In the rows, zero is written as 128.
Rows swapped in pairs by one turn or mirror: which row each one swaps with
The rows were stretched afterwards, more along some directions than others.
j462: [149 133 111 132 130 153 144 114 135 114 112  85 160 126  94  98 103 108
 104 130 157  86 111]
j981: [125 126  82 140 127 148 124 136 114 125 112 124 132 107 120 129 117 121
 127 102 139  93 105]
j646: [163 126 123 147 144 157 137 117 150 140 115 128 168 117 107 106 103 122
 105 160 148 124 108]
j458: [137 146 121 134 125 132 144  99 136 109 102  80 145 116 127 124 118 108
 106 105 168  76 112]
j902: [141 123 109 141 106 128 147 101 126 126 111 137 131 102 163  90 130 147
 130 115 110 115  92]
j829: [162 117 100 148 134 148 119 125 138 128 106 130 147 109 104 157 101 121
 140 128 167  74 103]
j405: [159 130  80 105 102 157 119 139 114 113  98 140 149  85 128  68  96 115
 113 147 130 103  95]
j97: [125 154 108 120 126 142 144 106 139 100 124 107 192  88 123  92  94 124
 118 104 158  90 132]
j150: [151 130  88 146 137 172 129 114 127 132  87 122 154 119 122  83 106 158
 133 134 112 129 102]
j279: [108 129  67 151 107 152 141  91 125  99  88 118 155 134 122 116 102 139
 127 103 100 113 133]
j771: [149 127 108 117 106 122 128  92 130 111  87 129 151  92 134 103 107 124
 130 131 145 103 112]
j467: [102 141  91 128 145 163 130 126 116 121 136 109 164 110 126 118 108 137
 121  99 146 107 133]
j363: [169 130 125 122 105 110 144 102 123 122  83 124 139 101 134 129 127 117
 111 127 164  82  74]
j502: [124 123 115 125 135 141 133 136 135 123 121 128 167 103 125 114 105 141
 110 130 153 114 141]
j72: [133 124 130 138 124 148 141 112 118 138  96 152 116  90 142 110 136 129
 103 121 122 100  77]
j11: [152 132 100 145 134 172 150 129 148 105 103  87 177 118  85 124  96  90
 114 130 174  80 116]
j975: [143 155 114 116 120 121 155 102 128 111 112  74 164 110 133 112 121 110
 112  90 179  65 103]
j728: [140 120  99 151 137 135 114 120 136 137  98 150 122  92 111 116 116 118
 123 139 132 100 110]
j720: [139 125  99 130 104 163 146 107 102 108  82 132 124 115 124 100 118 115
 112 110 109  83 100]
j124: [154 118 105 159 117 166 135 113 127 142  94 112 132 149 121 120 124 127
 113 156 124 125  89]
j62: [170 122  58 161 102 151 143 134 139 100  73 119 144 112 138 129 101 117
 138 131 138  54  86]
j783: [172 146 109 149 120 143 131 124 138 126 105  91 154 122 130 104 119 127
 126 125 144 111  84]
j878: [126 133 115 145 136 133 123 117 128 120  98 139 145  87 120 140 116 128
 130 117 139  99 130]
j556: [158 151  91 137 129 178 137 110 150 105 105  96 165  92  80 103  91 102
 131 121 160  67 127]
j868: [152 127 104 124 132 137 149 123 117 111 114 105 163 106  99 100  96 127
 121 132 165  95 117]
j475: [150 110  94 165 141 187 127 149 142 141 103 116 145 134 112 128 112 116
 118 153 136 104  88]
j5: [182 119 100 149 113 139 146 106 145 123  79 134 155 106 112 119 101 120
 113 157 139  91  88]
j198: [161 130 100 154 122 153 132 124 137 136 110 143 127  80 150 102 108 140
 125 131 124  92  76]
j743: [153 130 116 147 127 121 148 106 124 126 125 136 146 106 138 128 109 159
 144 131 141 118 125]
j503: [125 126  73 121 118 148 126 140 107  96  95 133 139  95 130 116 103 124
 131  96 125  67 119]
j413: [140 125  87 138 113 148 169 110 113 107 112  89 194 131 106 102  98 123
 126 131 165  85 113]
j57: [154 111  88 119 101 134 137 125 105 126  99 143 158 111 125  84 110 158
 127 121 126 103 104]
j73: [157 128 113 113 128 149 124 128 136 128  98 146 117  94 124 120 113 116
 101 130 133 109  93]
j818: [125 134  86 119  95 108 153 116 104 114 112 112 171 109 147  89 119 138
 122 115 133 101 112]
j208: [127 134  98 117 116 161 139 110 123 107 102 118 167 111 122 101 104 124
 109 125 128 112 112]
j209: [166 136 119 160 139 192 134  99 159 136 118 115 135 112  89 107  98 109
 108 150 142  92 101]
j243: [140 135 111 101 133 124 109 137 119 120  94 140 131  74 137 106 116 129
 116 118 136 114 116]
j515: [130 155 105 124 123 146 131 124 135 105 127  90 171 128 135 108 106 150
 122 113 139 129 134]
j369: [129 131 108 138 101 107 166  93 115 120 127 103 160 100 150  99 122 149
 131 106 150  83  92]
j93: [120 127 102 139 106 131 160  93 107 115 108 114 168 111 121  83 114 171
 139 108 122  95 124]
j111: [150 121  80 128 117 116 120 138 110 128  95 156 147  81 155 120 110 147
 147 117 137  86 102]
j594: [110 125 104 125 113 154 151 111 100 111  94 144 139 111 121 111 116 106
 101 117 125  95 114]
j134: [195 140  82 136 123 162 125 145 155  98  90 119 157  91 118 108  91  99
 137 131 152  71  99]
j635: [147 141  69 169 114 155 146 135 149 101 109 102 150 123 125 119 107 114
 127 122 141  90 102]
j756: [128 123  85 127 121 178 124 111 110 119  93 102 158 118 115 111  99 108
 107 134 139  92 118]
j179: [143 129 101 137 122 108 156 107 142 109 110 131 168  77 128 105 113 136
 120 109 154  69 116]
j606: [160 117 114 133 111 112 151 109 113 121  92 150 136  93 129  87 122 145
 122 119 121 103  88]
j375: [153 134 111 160 131 159 138 104 146 117 105 117 149 103 127 139 105 136
 141 110 154  73 109]
j96: [124 122  76 123 140 160 129 143 104 115 101 142 139 101 118  99 109 148
 123 102 110 107 117]
j935: [145 124  98 167 113 149 168  98 128 111 121  91 168 128 138 118 107 125
 119 116 152  72  98]
j527: [149 156 106 151 107 160 172  93 148 103 138  48 179 122 132  86  94 126
 135 112 154  88 118]
j473: [161 105 100 143 103 126 163 108 121 123  79 150 128  89 127  96 116 134
 122 126 131  70  66]

j556 swaps with j635
j363 swaps with j72
j458 swaps with j720
j5 swaps with j198
j179 swaps with j405

